One turning vector, and how many steps it has turned:
The counts run from 0 to 241.
[-0.63  0.79  1.57 -3.06  0.52  2.67  0.36  1.07 -2.69  0.58 -2.53  0.03
  0.40  2.39 -0.26 -0.84 -0.82  1.10  1.27 -2.94  0.41 -0.45 -2.46  4.67
  0.69 -1.04 -4.57 -3.86 -1.02 -0.63 -1.74  1.24  0.59  0.39  0.19 -3.12
  2.34  1.80  0.16  1.48  1.37  1.34 -1.16  1.30  0.71  0.37 -1.65  0.56
  0.13]
69
[-1.46  2.85  0.93 -0.92 -0.28  2.71  1.31  2.41 -3.12  0.52 -2.15 -0.54
 -1.71  2.46  1.98 -1.08 -2.03  3.05  1.87 -1.72  0.79 -2.30 -2.40  3.60
  1.54 -0.54 -1.60 -1.24 -0.71  1.41 -1.27  0.86 -0.48  0.84  1.21 -1.87
  3.87  0.49  1.17  0.35  2.39  1.70  1.52 -0.71  0.75 -1.99  2.57  0.39
 -1.29]
82
[ 0.26  2.76  1.31 -3.68  1.51  0.20  1.00  2.36 -1.52 -2.13 -1.09 -1.44
 -1.98  0.12 -1.62 -0.58  0.51  1.35 -0.41  1.64  2.17 -0.14 -1.43  2.81
  4.17 -1.15 -3.90 -3.38  0.22  0.61 -2.32  0.20 -1.72 -0.96  0.83 -2.75
  3.25  1.36 -0.51  2.51  2.58 -0.20 -0.74  0.69 -0.11  0.18  1.46 -1.52
  0.07]
217
[-0.59  2.71  1.01 -3.24 -1.84  1.23  0.18  0.19 -3.54 -3.01 -1.68  1.85
 -2.68  1.78 -0.75 -0.72 -1.60  2.57  2.48 -0.65 -0.16  1.43  0.83  2.60
  2.41 -1.25  0.21 -1.34 -1.75  0.63 -0.65  0.42 -2.76 -1.58 -1.45 -2.08
 -1.67 -2.37  2.03  2.20  0.00 -0.79 -0.90 -0.98  3.18 -1.41  0.29  1.20
 -2.76]
182
[ 0.43  2.64  0.01 -4.88  2.59 -0.30  1.62  2.89 -2.17 -3.20 -2.54 -0.22
 -1.39 -0.44  0.42 -1.46  0.02  2.03  0.31  1.58  2.43  0.37 -0.80  2.51
  4.46 -0.81 -1.55 -2.50  0.65  2.52  0.21  1.26 -0.55 -0.61 -0.61 -2.92
  1.67 -0.29  0.30  1.70  0.06 -0.28 -0.24  0.63  0.73 -1.50  3.07 -0.56
  0.11]
220
[-0.37  1.69  0.45 -3.06  3.09  0.43  0.77  1.77 -0.39 -3.51  0.54  0.98
  0.55  0.62 -1.75  0.09 -0.27  1.83  0.65  0.75  1.26 -1.09 -0.60  4.00
  3.45 -2.72 -1.57 -3.28  0.64 -1.25 -1.09  1.31 -0.64 -0.29  0.81  0.98
  2.81  1.99  1.67  2.21  1.52  0.93 -1.99  1.64  0.20 -3.60 -0.53  1.20
 -2.12]
113
[-0.67  2.46 -0.85 -1.77  0.84 -0.23  2.07  2.71 -2.56 -1.35 -2.89  0.50
 -1.10  2.10  0.68 -1.16 -0.08  0.23  0.49 -0.12  1.08  0.61 -3.15  2.72
  3.23 -2.41 -2.96 -2.48  0.13  0.72 -1.36  1.36  0.71 -1.04  0.52 -4.94
  2.56  1.26  0.10  1.88  3.65 -0.24  0.16  1.80 -1.01  1.11 -0.72 -0.92
  0.09]
54
[ 0.00  1.97  0.53 -3.62  0.57  1.16  2.11  2.21 -2.12 -6.34 -1.55  1.19
 -1.91  3.18 -1.12 -0.47 -2.11  1.18 -0.51  1.89 -0.26 -1.59 -0.60  2.04
  3.15 -1.23 -0.55 -1.35  1.14  1.67 -0.27 -0.16 -1.21 -1.01 -0.78 -1.31
 -0.75  1.48  2.64  0.61  0.39  1.65  0.07 -0.20 -0.90 -2.55  0.55 -0.16
 -2.43]
140
[ 1.06  1.95  3.40 -1.47  0.21  3.86 -0.07  1.95 -1.64 -3.46 -1.53 -0.19
 -2.86  0.24 -0.36  0.27 -0.28  0.15  0.84  2.27 -1.27 -3.73 -0.59  3.33
  2.64  1.28 -2.25 -2.29  0.00  0.85 -0.84 -0.25 -2.71 -1.34  0.10 -1.23
  2.07  1.50  3.28  1.12  0.43  0.17  0.53 -1.19 -0.44 -3.20  1.89  0.88
 -1.51]
124
[ 0.74  1.91  0.72 -1.34 -0.09  3.01 -0.62  1.24 -4.08 -3.17 -2.58  0.50
 -3.27  3.93  0.53 -0.46 -1.99  2.64  1.96 -0.60 -1.47  0.51 -2.40  2.53
 -0.16 -1.03 -1.38 -1.30  0.66  1.48 -1.31 -1.19 -1.85 -0.54 -0.15 -1.12
 -1.07  3.12  3.07  2.41  0.91  1.32  0.35  0.38  2.20 -1.82  0.03  0.20
  0.38]
164
[-1.46  2.36  3.23 -1.28  0.63  3.06 -1.16  3.39 -2.29 -0.55 -0.34 -0.51
  1.93  0.94 -0.47  1.23 -0.13  1.95  1.06  0.82 -0.16 -2.60 -0.38  3.76
  2.71 -0.72 -1.86 -2.71 -1.56 -0.48 -1.70  0.09 -1.72 -1.89  1.67  0.40
  4.13  0.53  2.12  0.97  0.79 -0.41  0.12  1.08  0.16 -2.46 -0.42  1.52
 -2.20]
109
[ 0.75  4.02  1.75 -1.34  1.52  1.55 -0.20  3.32 -3.66 -2.05 -1.60  0.08
 -1.92  0.37 -0.21  0.82 -0.26 -0.93  2.10  2.02 -1.28  0.51 -0.40  2.40
  2.84 -0.90 -1.15 -2.29 -1.63 -1.45 -1.36 -0.32 -0.19 -2.70  1.40 -1.65
  2.77  2.64  2.16  3.98  1.81 -0.91 -0.87  1.83 -0.10  1.26 -2.32  0.85
 -0.02]
30
[-0.43  2.30  0.54 -0.37 -0.28  2.61 -0.46  0.97 -2.78 -0.17 -1.57  1.76
 -2.78  3.26 -0.31 -0.92 -1.45  1.39  1.46 -1.32 -1.56 -0.43 -1.48  3.93
  1.10  0.65 -1.40 -1.52 -2.93 -0.16 -3.38 -0.61 -1.66 -1.01  1.19 -3.93
  1.37 -1.87  1.19  2.74  0.63  0.61 -0.51 -0.20  1.84 -1.68 -0.62 -0.41
 -3.44]
186
[ 0.40  2.70 -2.05 -2.41  3.08 -1.96 -1.27 -0.24 -1.98 -1.94 -0.53  2.02
 -1.98  1.33  1.10 -0.48 -0.22 -0.61  2.58 -0.85  0.94  0.49  0.23  3.93
  2.44 -1.14 -2.47 -3.17 -1.35 -2.43 -1.48  0.39 -2.15 -2.51 -0.17 -1.85
  0.73  0.51  1.61  2.93  1.80 -1.71  0.12  1.54  2.21 -1.67 -1.55  1.52
 -2.21]
10
[-3.19  1.80 -0.64 -3.96  0.07 -0.75  1.67  0.15 -4.02 -3.03 -2.15 -1.23
 -1.54  3.36 -0.57 -1.18 -0.80  2.17  1.50 -2.05  0.49  1.81 -0.84  2.20
  3.32 -0.68 -1.07 -1.63  2.39 -0.04  0.52 -0.01 -1.78 -0.56 -1.23 -1.99
  1.83 -0.19  1.54  1.44  3.33 -2.05 -0.05  0.15  1.08 -0.34  0.64  0.49
 -0.88]
76
[-1.22  1.28  1.86 -1.75  0.89  1.38 -0.60  1.45 -3.26 -1.14 -2.66  0.83
 -0.41  0.34 -0.94 -0.45  1.24 -0.23  1.15  0.21 -2.15  0.82  0.34  2.96
  2.07  1.29 -2.71 -3.11 -1.89 -0.42 -0.42  0.33 -1.03 -3.13 -0.05 -4.57
  2.34 -1.70  1.96  3.07  0.85 -3.30 -1.57  1.43  0.34  0.14 -2.22  1.79
 -1.37]
211
[ 0.54  2.09  2.26 -2.46 -1.90  2.45  0.61  2.95 -2.14 -4.47 -1.43  0.14
  0.71  2.30 -2.49  0.54 -0.02  1.93  0.04  3.04  0.14 -0.43 -1.80  1.51
  3.74 -3.30 -1.28 -3.03  1.78  0.59 -0.71 -0.08 -2.25 -1.88 -0.80 -0.86
 -0.04  3.12  2.48  1.29  1.17 -0.05  0.14  1.00 -0.92 -1.49 -0.89 -0.43
 -0.64]
137
[ 0.77  2.86  1.09 -2.83  1.81  1.48 -0.54  2.22 -2.64 -3.62 -0.76  1.48
 -2.37  0.73 -0.62 -0.60 -1.72  3.26  0.34  1.40  0.21 -0.90  0.40  3.31
  2.78 -0.40 -0.34 -1.01 -2.48  2.30 -2.14 -0.08 -2.31 -1.51  0.42 -1.21
 -0.26 -1.65  1.36  2.32 -1.54  1.32 -0.76  0.14  2.19 -3.14  1.40  0.10
 -2.45]
21
[ 0.97  1.93  0.49 -1.26 -0.20  2.42 -1.48  1.88 -2.98 -2.54 -2.08 -0.65
 -0.69  2.11  0.20 -0.19 -0.92 -0.47  1.96  0.11 -0.39 -1.16 -0.55  2.32
  0.10 -1.02 -4.59 -4.21 -0.52 -0.77 -0.22 -0.06 -1.28 -3.02 -0.69 -0.87
  0.73  5.09  2.95  2.00  1.93  0.13  1.29  0.08  0.94 -0.54 -1.19  1.47
  0.11]
150
[-1.30  2.17  2.57 -0.15 -0.25  3.37 -1.58  3.13 -2.48 -0.10 -0.74 -0.59
  2.10  1.00 -0.41  0.95  0.18  2.21  1.48  0.84 -0.73 -2.33 -0.88  3.35
  2.09 -0.52 -2.14 -2.72 -1.35 -0.22 -1.35 -0.04 -2.29 -2.21  1.63 -0.42
  4.40 -0.01  2.61  1.38  1.17 -1.27  0.46  0.81  0.69 -3.08 -0.22  1.43
 -2.27]
108
[-0.19  1.49  0.92 -2.76  2.13  3.33 -0.39  2.52 -3.78 -3.49 -3.03 -1.12
 -0.73  1.36 -2.53 -1.05 -0.99  1.99 -0.04  0.10 -1.68  1.03 -0.01  2.38
  0.27  1.27 -3.09 -3.02 -1.15  1.38 -0.44 -0.96 -0.11 -2.14  0.35 -1.93
  1.27  1.36  1.65  4.25 -0.78  0.54 -2.08  0.07  1.56 -0.35 -0.66  0.13
 -0.12]
46
[ 0.57  1.83  3.22 -0.02 -1.91  3.75  0.61  1.23 -1.30 -2.36 -2.02  0.45
 -2.41  0.95 -0.60  0.00  1.14  0.42  1.35  2.59 -1.93 -2.47 -1.91  2.19
  2.78 -0.41 -1.64 -2.31  0.73  0.55 -0.43  0.57 -2.86 -1.26 -0.22 -3.03
  2.40  1.38  3.76  1.41  1.89 -1.48  0.42 -1.38 -0.65 -3.31  0.76  0.72
 -1.53]
122
[ 0.90  2.29  2.88 -2.31  1.76  1.28 -1.86  0.46 -3.21 -3.24  0.44  1.67
 -3.79  0.96  0.29  0.89 -1.53  0.68  1.43 -0.52 -0.70 -2.16  0.86  4.87
  1.31  0.24 -2.55 -2.13 -2.79 -0.60 -2.90  0.22 -2.38 -1.50  0.98  0.26
  0.12  0.91  2.68  1.62  0.68  1.27 -0.29  0.82  1.31 -1.19 -0.93  1.99
 -1.50]
6
[ 0.90  2.40  1.44 -2.61  3.13  0.33 -1.39  0.51 -2.99 -3.04  0.39  1.63
 -3.49  0.79  0.90  0.26 -1.47 -0.17  1.79 -0.88 -0.27 -1.81  0.83  4.68
  1.92  0.31 -2.40 -2.11 -2.44 -1.01 -2.53  0.16 -1.93 -1.67  0.71  0.12
  0.49  1.06  2.54  1.97  0.50  0.93 -0.33  1.18  1.53 -1.21 -1.19  1.90
 -1.75]
7
[-0.81  2.90  2.84 -3.19 -0.84  2.00  2.11  0.93 -1.80 -0.55 -0.09  0.61
 -2.41  2.07 -0.09  0.51 -0.46  0.13  2.07 -0.86  0.85 -1.21 -2.19  4.25
  5.24 -1.35 -0.42 -2.02  0.80 -2.51 -2.59  0.33 -1.31  1.59  0.10 -1.20
  3.62  0.52  1.11  0.77  2.18  0.43 -0.44  0.12 -0.56 -1.19  0.29  0.40
 -1.92]
96
[ 0.03  2.69  0.02 -5.32 -0.35  0.01 -0.21  1.61 -3.07 -4.49 -0.69 -0.48
  0.30  2.51 -0.43 -0.20 -2.11 -0.33  0.97 -0.03  1.52 -1.09  1.91  2.39
  3.25 -0.95 -3.00 -3.93 -0.75 -0.87 -0.34 -0.03 -1.90 -3.09 -1.96 -0.12
 -0.95  1.77  1.13  0.39  0.35  0.44  1.06  0.12  0.68  0.24 -0.76  1.25
 -2.00]
154
[-2.39  1.29  0.72 -2.69 -1.11  1.85  0.81  1.21 -3.61 -2.12 -3.40  0.35
  0.37  1.38 -0.02 -1.81 -1.37  2.26  0.44 -1.39 -0.14 -1.36  0.97  3.17
  0.40  0.59 -3.49 -2.89 -2.13  2.71  0.62  2.01 -0.55 -1.92 -0.84 -3.68
  0.95 -2.12  1.66  0.40  0.78  0.10 -0.11 -1.71  1.14 -0.69  0.22  1.79
 -2.24]
64
[-0.41  1.50  0.79 -3.62  1.60 -0.66  1.55  1.30 -0.79 -3.74 -1.38  2.97
  0.12  0.56  0.23  0.16  0.89  0.86  1.63  1.44  0.66  0.11 -0.68  3.19
  4.70 -3.00  0.57 -2.38  1.31 -0.29  0.48  2.22 -0.81 -0.72 -0.80 -1.79
  1.17 -0.52  2.69  1.15  0.96 -1.52 -1.44  2.09 -0.28 -3.82 -0.83  2.22
 -2.14]
116
[-0.41  3.09  1.24 -2.85  1.12  1.53  1.27  2.69 -2.32 -0.93 -1.47 -1.54
 -1.42  0.99 -1.64 -0.06  0.29 -0.78 -0.02  0.83  0.12 -0.37 -1.24  3.08
  4.26  0.31 -3.39 -3.02 -0.73 -1.30 -2.38 -0.88 -0.69 -1.53  1.00 -3.33
  4.56  1.11  0.21  2.91  2.30 -0.68 -0.57  0.65 -0.73  1.43 -0.38 -1.23
 -0.98]
215
[-1.65  2.45 -0.60 -2.74 -0.29  2.01  1.78  1.40 -3.42 -4.03 -3.43 -1.37
 -1.98  0.96 -0.60 -2.60 -1.76  2.52  1.31 -0.45  0.22  0.45  0.75  1.59
  0.53 -0.25 -2.61 -2.60 -0.15  2.39  1.99  1.73 -0.22 -1.42 -1.30 -2.33
  1.18  0.99  1.90  2.16  1.56  0.50 -0.59 -2.64  2.09 -0.82  2.15  0.80
 -0.53]
61
[ 1.10  5.04  0.26 -1.49 -1.85  1.71 -0.46  2.63 -2.54 -0.19 -1.39  0.25
 -1.40  1.81  0.77  0.22 -0.78  0.17  3.13  1.93  0.51  1.15 -1.40  1.71
  4.75 -1.96  0.76 -2.04 -1.20 -1.88 -1.71 -1.19 -2.23 -1.97 -0.55 -2.12
  1.37  0.87  0.81  2.87  0.84 -1.36  1.35  0.13  2.08 -0.57  0.07 -0.22
 -2.31]
15
[ 1.31  4.24  0.93 -1.90 -1.01 -0.04 -0.69  2.38 -2.71 -0.16 -0.72  1.65
 -1.32  1.35  2.32  0.70 -1.21  0.75  3.23 -0.35  2.60 -0.55 -1.29  3.50
  2.97 -3.78 -2.12 -2.99 -2.28 -0.89 -2.24  1.68 -1.27 -1.45  0.29 -1.47
  0.51  1.99  0.62  1.04  2.15  0.59  1.19  1.84  1.42  0.75 -0.79  1.35
 -0.18]
175
[ 1.33  2.54  2.62 -2.13  3.00  1.25 -2.36  1.82 -3.61 -0.35 -0.83  0.89
 -3.01  0.45  1.14  0.71 -0.76  1.52  1.75 -0.65 -0.07 -0.40 -1.44  4.88
  1.94 -0.03 -2.40 -1.94 -1.97 -0.10 -3.33 -0.48 -2.01 -0.92  1.88 -1.43
  1.74  0.57  1.45  2.74  0.19 -0.26 -0.32  2.74  1.44 -0.20 -0.40  0.87
  0.81]
190
[-0.77  3.09  1.74 -2.52  0.73  1.88  0.64  2.96 -2.94 -0.50 -1.91 -1.02
 -1.04  0.95 -1.11  0.11  0.22 -1.20  0.35  0.84 -0.79 -0.26 -0.89  2.85
  3.99  1.11 -2.59 -2.64 -1.23 -1.58 -1.88 -0.81 -0.56 -2.03  0.95 -3.51
  3.85  0.55  0.56  2.60  2.04 -1.55 -0.37  0.91 -0.83  1.62 -1.46 -0.28
 -1.39]
214
[-1.95  1.88  0.71 -5.75  1.34 -0.08  1.46  0.73 -4.48 -3.19 -2.24 -1.29
 -1.43  2.55 -0.13 -0.33 -0.93  1.06  1.82 -2.37  1.00  2.10 -0.59  2.94
  3.47 -0.35 -1.00 -2.04  2.20 -0.68  0.27 -0.47 -0.61  0.27 -1.14 -0.99
  1.35  1.40  1.65  1.69  1.30 -0.79 -0.88  1.27  0.49  0.35 -0.01  1.07
  0.73]
74
